(in the rows, 128 means zero)
The rows of T fall into a few groups, and each row is roughly a mix of its group's hidden directions.
T (144 x 10):
[[157 151 136 153 116  89 161 160 142 120]
 [135 157 118 161 148 127 160 103  97 161]
 [152 133 172 134  78 126 142 115 116 104]
 [119 104 120 105 173 154 114 130  95  98]
 [147 171  76 126 103 135 122 115 115 142]
 [113 140  92 158 135 151 100  88 104 123]
 [110 140  92  98 140 132 163 157 115 158]
 [ 98 124 108 127 119  88 167 109 163 130]
 [136 144 175 140 140 111 145 107 134 175]
 [121 137 124 152 155 121 153  84 127 173]
 [ 83 103 148 113 144 162 102 108 139 113]
 [124 142 108 151 163 112  79 121 149 151]
 [161 122 107  77 139 147 143 148 142 102]
 [122 112 179  77 118 123 142 136 144 132]
 [133 131 142 118  68 160 118 143 157 122]
 [147 143 120 169 133 112 158 177 118 138]
 [151 115 172 136 107 138  98 148 167 121]
 [ 98 129 164 123 119 142 100 108 176 118]
 [178 162 112 135 107 129 107 138 132  93]
 [143 132 176 138 106  88 140 125 152 103]
 [177 141 100 175 131 141 141 132 130 117]
 [138 139 153 133 140 104  69 126 160 127]
 [132 165 125 166 148  85 110 112 133 149]
 [138 187 121 120 125 159 160 109 128 122]
 [144 140 141 132 146  72 141 113 168 134]
 [157 167 121 167  94 137 131 119 150 147]
 [120 116 174  88 162  99 130 131 132 114]
 [150  67 110 141 136 129 112 132 144 100]
 [124  73 103 149 130 170 115 131 123 130]
 [145 129  99 129 105 151 153 139  96  81]
 [118 135 183  81 148 121 113 123 122 126]
 [103 146 143 105 144  92 122 115 144 177]
 [131  72 118 107 115 147 138 157 126  97]
 [126 160 121 140  74 141 137 147 162 115]
 [ 82 118 142  97 147 130 148 158  99 114]
 [136 177 142 151 134 128 109  78 137 129]
 [162 106 121 155 142 117 149 181 132 119]
 [121 144 110 171 158 116 111 109 134 172]
 [152 171 105 125 113 129 133 176 108 117]
 [ 96 142 151 123 127 131 100  81 164 135]
 [127 129  93 164 129 122  73 132 141 110]
 [151 142 184 108 131  94 126 148 146 129]
 [153 145 116 173 164 105  97 135 122 136]
 [146  78 124 110 107 141 142 168 124 105]
 [129 172  80 148 103 133 146 119 116 113]
 [ 91 167 130 111  86 148 152 136 134 138]
 [108 127 162  86 141 134 102 103 104 102]
 [157 173 110  97 112 121 134 137 101  99]
 [153 120 114 118 152 186 102 143 123 142]
 [123 184 107 140 112 102 151 113 137 104]
 [156 136 140 153  83 114 139 147 163 151]
 [113 106 165  77 154 117 117 133 139 147]
 [113 143  71 168 144 123 143 115 125 117]
 [123 179 118 138 132  99 143 105 151 162]
 [107 142 125 120 162  92 108 122 131 177]
 [134 182 157 125 114  93 136 133 156 130]
 [153 175 112 108 107 107 131 129 109  92]
 [ 91 139 123 119 110 136 145  79 110  95]
 [163 113 145 104 168 103 118 125  91 132]
 [145 103 140  89 125 157 106 146 110  89]
 [133 157 110 107 103 130 108 154 120  77]
 [103 122 145  98 166  92 111 127 132 162]
 [141 157 157 133 129  92 122 129 162 170]
 [154 148  83 143 169 115 120 106 129 146]
 [118 112 135  90 115 164  88 130 100 109]
 [131 158  78 146 127 140 149 149  96 109]
 [146 110 172 119 130 101 137 166 151 153]
 [149 102  91 145 133  96 162 128 110 157]
 [ 91 128 137 141 171 143 137 133  91 157]
 [111 147 115 170 137 109  83 102 125 148]
 [ 95  88 166  97 131 139 122 112 136 149]
 [167 121 144 137  90 138 154 164 150 114]
 [133 106 138 126 113 149 116 192 138 151]
 [157 142  83 163 163 133 119 128 143 145]
 [140 133 145 140  91 123  95 132 119  74]
 [107 107  98  89 136 150 172 137 119 139]
 [125  93 135 127 135 161 122 153  93  87]
 [108 111 147 108 151 168  95 107  98 139]
 [145 163 141 161 118 129 132  93 126  84]
 [142 133  86 156  96 174 137 133 119 123]
 [126 111 182 141 135 109 115 129 170 149]
 [158 127  98 168 140 119  99 108 151 102]
 [ 98 113 121 125 168 164 114 133  97 101]
 [155 132 159 102 127 132 136 160 123  78]
 [126 127  83 109 157 148 171 129 115 149]
 [148 126 156 125 147  93 130 178 156 125]
 [135 120 123 123 105 118 121 153 138  61]
 [123 184 138 138 140  92 136 100 138 145]
 [107 154 117 103 164 109  86 106 121 143]
 [117 145 134 112 139 123 105 115 150 192]
 [113 132 116 123 179 114  98 131 155 164]
 [147 166 162 153 140  95 123 103 139 106]
 [154  85 107 155 128 114 156 155 116 151]
 [117 115 121 137 135 119 128  62 148 156]
 [144  86 153 107 133 148 106 170 115 139]
 [169  91 128 138  94 133 132 166 143 121]
 [ 97 123 147  86 165 110 139 115 109 102]
 [133  76  98 158 108 159 130 131 136 141]
 [126 155 114  99  88 147  94 158 136 146]
 [134 111 137 132 108 152 142 117 114  63]
 [117 129 140 152  90 165 137 173 145 134]
 [162 120 112 142 113 152 160 156 119  87]
 [ 93 133  98 169 159 119  97 139 117 133]
 [119 140 135 123 162 151 137 101  71 133]
 [ 88 113 168 111  93 125 151 123 104 128]
 [104 131 124  85 176 126 144 131 127 161]
 [147 148  78 154 143 103 131 103 153 132]
 [161  85 116 148 106 149 133 159 112 150]
 [110 146 159 118  86 136 155 148 104  97]
 [111 132 160  89 166 111 115  94 113 136]
 [ 98 132 109 102 109 125 143 132 139 186]
 [126 137 122  85 150 116  96 102 155 160]
 [116 124 153 107  72 157 128 143 154 132]
 [126 136  93 191 134 133 139 120 109 144]
 [103 141 116 122 137 135  87 142 173 160]
 [ 97 145 157 114 119 129 132  92 135 177]
 [129  89 104 132 101 176 126 135 112 101]
 [143 130 151  77 137 133  87 144 110 145]
 [103 102  95 101 125 135  92 151 145  99]
 [107 127 156 130  82 165 126 150 155 141]
 [131 137  92 163 172 127 124 127 139 165]
 [ 97 147 137 117 152 121 159 108  90 163]
 [ 98 133 170  94 119 142 110 120 127 167]
 [112 120 118 113  87 151 107  89 162 119]
 [122 142  95 169 117 110 148 122 174 140]
 [130 128 112 129 119 140 129 138 100  59]
 [147 142 130 159 155 125 156 112 135 180]
 [114 143 151 106 160 119  96 100 141 168]
 [131 138 182  76 113 126 123 136 126 136]
 [100 159 140 118 133 102 124  76 154 133]
 [135 145 106 148 146  98 145  75 144 145]
 [178 125 141 127  88 143 157 128 133 101]
 [134 127  95 170 124 132 134  98 140 173]
 [ 93 149 136 127 139  81 118  93 132 154]
 [110 115 101 124 161  99 135  76 122 140]
 [130 115 141 169 131 129 163 125 145 178]
 [112 112 188 112 138 116 133 133 142 163]
 [131 138 134 119  85 177 126 101 150 147]
 [174 152 107 145 122  88 157 140 136 130]
 [111 102 119 160 138 133 154 134 152 179]
 [115 114 113 120 164 144 125 121  89  80]
 [129  77 120 146 127 157 138 151 103 159]
 [160  96 122 164 133 111 157 163 145 131]
 [150 145 125 163  73 134 136 125 155 143]]
Each list below has one row that fits no group; the rest each fit one group, if only roughly. Name that row.
  z_985: [109 105 110 157  98 141 162 104 129  93]
  z_689: [121 117 114 151  71 140 152 144 149 149]
  z_705: [ 73 110 151 129 126 113 100 127 136 162]
  z_942: [ 96 123  94 134 140 178 125 134  97 115]
  z_516: [137  92 114 126  69 156 129 137 137 136]
  z_329: [116 171  79 143 126 134 123  95 136 141]
  z_988: [114 105 161 180 114 119 122 133 147 158]
  z_887: [165 121 139 130 104 163  90 148 138 100]
  z_584: [104 126 127 117 180  96  98 119 113 148]
  z_379: [155 101  96 136 165 116 114  96 104 113]
  z_941: [131 162 142 107 161  80 127 106 124 107]
  z_200: [117 140 105 160 150 154  79 141 148 140]
  z_331: [146  98 116 129 113 192 115 133 119 114]
  z_200
  z_723: [135 121 118 134 172 134 129 137  67 128]
  z_779: [152 173 118 157  97 141 138 116 148 101]
  z_716: [131 136 127 141 100 162 135  97 113  76]
  z_889: [ 76 132 158  96 141 109 102 128 125 144]
  z_799: [138 137  95 178 158 125  93 137 138 135]
  z_248: [134  95 120 164  91 151 135 152 136 159]
  z_598: [112 142 152 133 145  75 142 105 153 153]
  z_368: [135 129 154 129 115 151  78  95 144 156]
  z_818: [155 130  81 142 110 150 100 105 125  99]
  z_385: [117  77 125  91 133 122 158 140 108 148]
  z_571: [140 140 169 137 163 106 111 130 159 161]
  z_779
  z_909: [136  91 179 112 130 113 101 138 152 139]
  z_389: [126 165 109 126 160  77 118 123 123 152]
  z_127: [140 160 102 165 137 123 123  87 109 155]
  z_431: [109 152 138 131 153 139 152 107  81  95]
  z_958: [103 119 145  80 159 127 115 104 121  96]
  z_831: [119  98 148  91 134 152  95 125 145 165]
  z_414: [124 148  85 160 152 118 147  90 142 138]
  z_304: [154 133 125 179 106 126 130 117 122  82]
  z_44: [155 147 160 139  88 129 130 132 167 155]
  z_680: [105 140 105  88 134 178 144 118 111 135]
  z_751: [131 150 115 127  63 122 143 121 148 149]
  z_389
  z_976: [104 139 113 145  82 125 147  85 151 129]
  z_375: [103 166 155 123 105 117 141 117 138 176]
  z_124: [147 168  95 162 114 123 152 105 148 114]
  z_82: [123  87 146  99 168 140  93 112 124 128]
  z_250: [161 121 123 104 123 141 105 156 144  77]
  z_480: [134 126  86 175 157 126 137 154 127 107]
  z_460: [166 115 115 169 142 118 133 163 104 152]
  z_242: [ 92 152 128 134  79 139 152 103 115 111]
  z_78: [137 126 130 117 173 100  99 144 164 154]
  z_31: [145 173 145 117 157 102 101 102 130 106]
  z_124
  z_728: [140 141 191 137 139 100 104 126 140 139]
  z_948: [149 144 138 186 147 117 125 121 141 163]
  z_726: [123  99 106 112 173 139 107 155 116 160]
  z_71: [140 114 120 147 188 127 120 142  90 121]
  z_454: [134  92 115 131 165 140 104 152  98  96]
  z_936: [145 164 119 143  93 119 165 158 125 153]
  z_633: [144 151  68 137 116 162 135 138 116 123]
  z_625: [112 134 171 104 111 125 137 135 106  78]
  z_176: [111 160 144 145 129 123 152  94  82 148]
  z_494: [118 144  92 137  89 171 120 151 120 147]
  z_926: [129 113 153  93  77 143 108 155 128 138]
  z_340: [130 143 157 162 154 103 174 141 133 144]
  z_48: [119 182 112 139 112 144 146  86 126 131]
  z_289: [160 141 130 149  76 155 145 136 152 128]
  z_633
  z_679: [147  92 162 111 149 103 115 168 133 118]
  z_324: [ 94 134 136 108 143 117 101 155 101  85]
  z_722: [147 126  94 136 159 115 109  88 128  89]
  z_99: [113 132 155 109 167  90 100 110 133 153]
  z_788: [183 145 124 156 116  93 120 131 151 126]
  z_370: [ 97 153 120 106 174 108 103 102 119 120]
  z_175: [141 116 162 103 141 120 137 134  84  87]
  z_411: [121 149 139 130 185  87 112 120 115 122]
  z_935: [136 127  93 167 162 134 148  89 115 128]
  z_32: [ 85  97 119 144 128 157 152 136 121 166]
  z_612: [136 109  91 173 148 135 150 102 116 106]
  z_790: [126 107 136  95 111 114 147 151 147  75]
  z_796: [ 97 147 101 155 130 140 129 113 158 174]
  z_836: [149 144 137 139 187  98 108 148 121 132]
  z_370
  z_860: [151 141 163 153 101 117 108 118 167 153]
  z_374: [165  87 122 107 159 130 100 113 104 137]
  z_990: [119 144 146 152  87 118 177 151 134 118]
  z_676: [118 142 171 115 131  80 146 125 155 147]
  z_467: [105 107 163  77 124 118 155 128 130 107]
  z_692: [156 133  78 144 125 151 127 161 104 109]
  z_345: [149 127 182  98 105 127 138 140 133  97]
  z_553: [156 140 103 133 140 110  98 109  97  85]
  z_117: [123 134 174 103 162 123 108  95 129 103]
  z_886: [146 152 105 163 155  83 126 106 143 121]
  z_720: [144 128 115 157  93 172 104 148 143 107]
  z_641: [101 154 142 152 101 141 167 121 127 165]
  z_165: [184 149 164 153 112 124 132 120 133 115]
  z_553
  z_129: [153 126 123 155 106 154 157 102 116  84]
  z_749: [122 182  82 138 115 152 125 134 118 137]
  z_13: [132 175 113  93 134 103 125  95 120 106]
  z_266: [ 88 125  76 122 143 144 137 119  99 144]
  z_337: [ 87 133  94 139 137 109 138 102  92 104]
  z_60: [138 166 130 110 179 102 100 134 136 135]
  z_395: [160  98 105 127 114 150 159 155 156 106]
  z_229: [ 91 116 143 113 130 109  80 125 160 150]
  z_768: [163 108 112 161 163 119 107 144 126  94]
  z_736: [173 152 102 134 161 135 161 119 111 139]
  z_308: [ 73 120 103 123 127 150 163 122 112 146]
  z_20: [113 166  92 150 146 106 129 102 161 118]
  z_812: [104 115 115 152 150  81 167 127 142 143]
  z_318: [131 112 148  84  81 144 109 119 105 120]
  z_881: [165 116 132 173 138 133 107 137 119 171]
  z_129
  z_725: [135 151  95 161 153  93 120 143 118 162]
  z_191: [167 163 118 113 104  88 125 149 148 126]
  z_46: [150 164  98 177 115 139 115 114 128 146]
  z_167: [141 141 136 127 106 158 153 103 121  73]
  z_275: [116 149  93 149 147 120  85  95 114 146]
  z_473: [ 91 110 152  88 114 132 126  98 148 153]
  z_152: [117 141 169  75  99 116 129 120 143 135]
  z_39: [114 132 149  99 160  81  93 130 127 117]
  z_956: [106 117 172 108 118 163 125 159 113 152]
  z_586: [124 106 170  90 117 104 152 143 136  99]
  z_875: [144 111 140 152 185 127 142 152 129 156]
  z_39
  z_739: [ 98 131 104 121 150 129 109 134 144 186]
  z_899: [120 141 142 103 109 155 101 176 121 156]
  z_748: [103 147 109 137 125 156 126 124  98  74]
  z_825: [ 90  99 111 107 114 135 139 103 139 172]
  z_656: [152 166 105 136  98 103 149 160 146 116]
  z_235: [140  82 151 119 171 146 118 137 101 134]
  z_828: [156 141 158 105 108 107 127 174 127 156]
  z_556: [161 114 128 152 166  80 142 141 119 122]
  z_373: [128  87 147  93 133 168  94 132 130 130]
  z_664: [119 159 165 132 105  87 144 103 150 123]
  z_650: [138 115  66 141 136 156 139 146 125 106]
  z_739
  z_463: [157 114 126 183 111 139 112 127 123  91]
  z_651: [172 143 105 180 145 129 114 131 129 111]
  z_627: [146 138 145 129  70 137 129 153 161 117]
  z_987: [111 163 102 145 127 107 144  96 123 171]
  z_777: [167 122 122 112 103 130 121 179 111 102]
  z_228: [130 135  90 134 132 123 124 106 122  65]
  z_907: [125 159 110 144 161  96 163 149 104 116]
  z_145: [158 118 138 121  83 155 144 159 157 142]
  z_135: [144 131 103 153  98 183 123 108 129 111]
  z_601: [135 162 107 159 133  95 157  98 147 113]
  z_741: [129 134 110 127 118 184 138 114 109  86]
  z_230: [147 133 129 133  98 144 140 114 134  63]
  z_10: [133 154 135 152  94 110 155 169 153 143]
  z_230
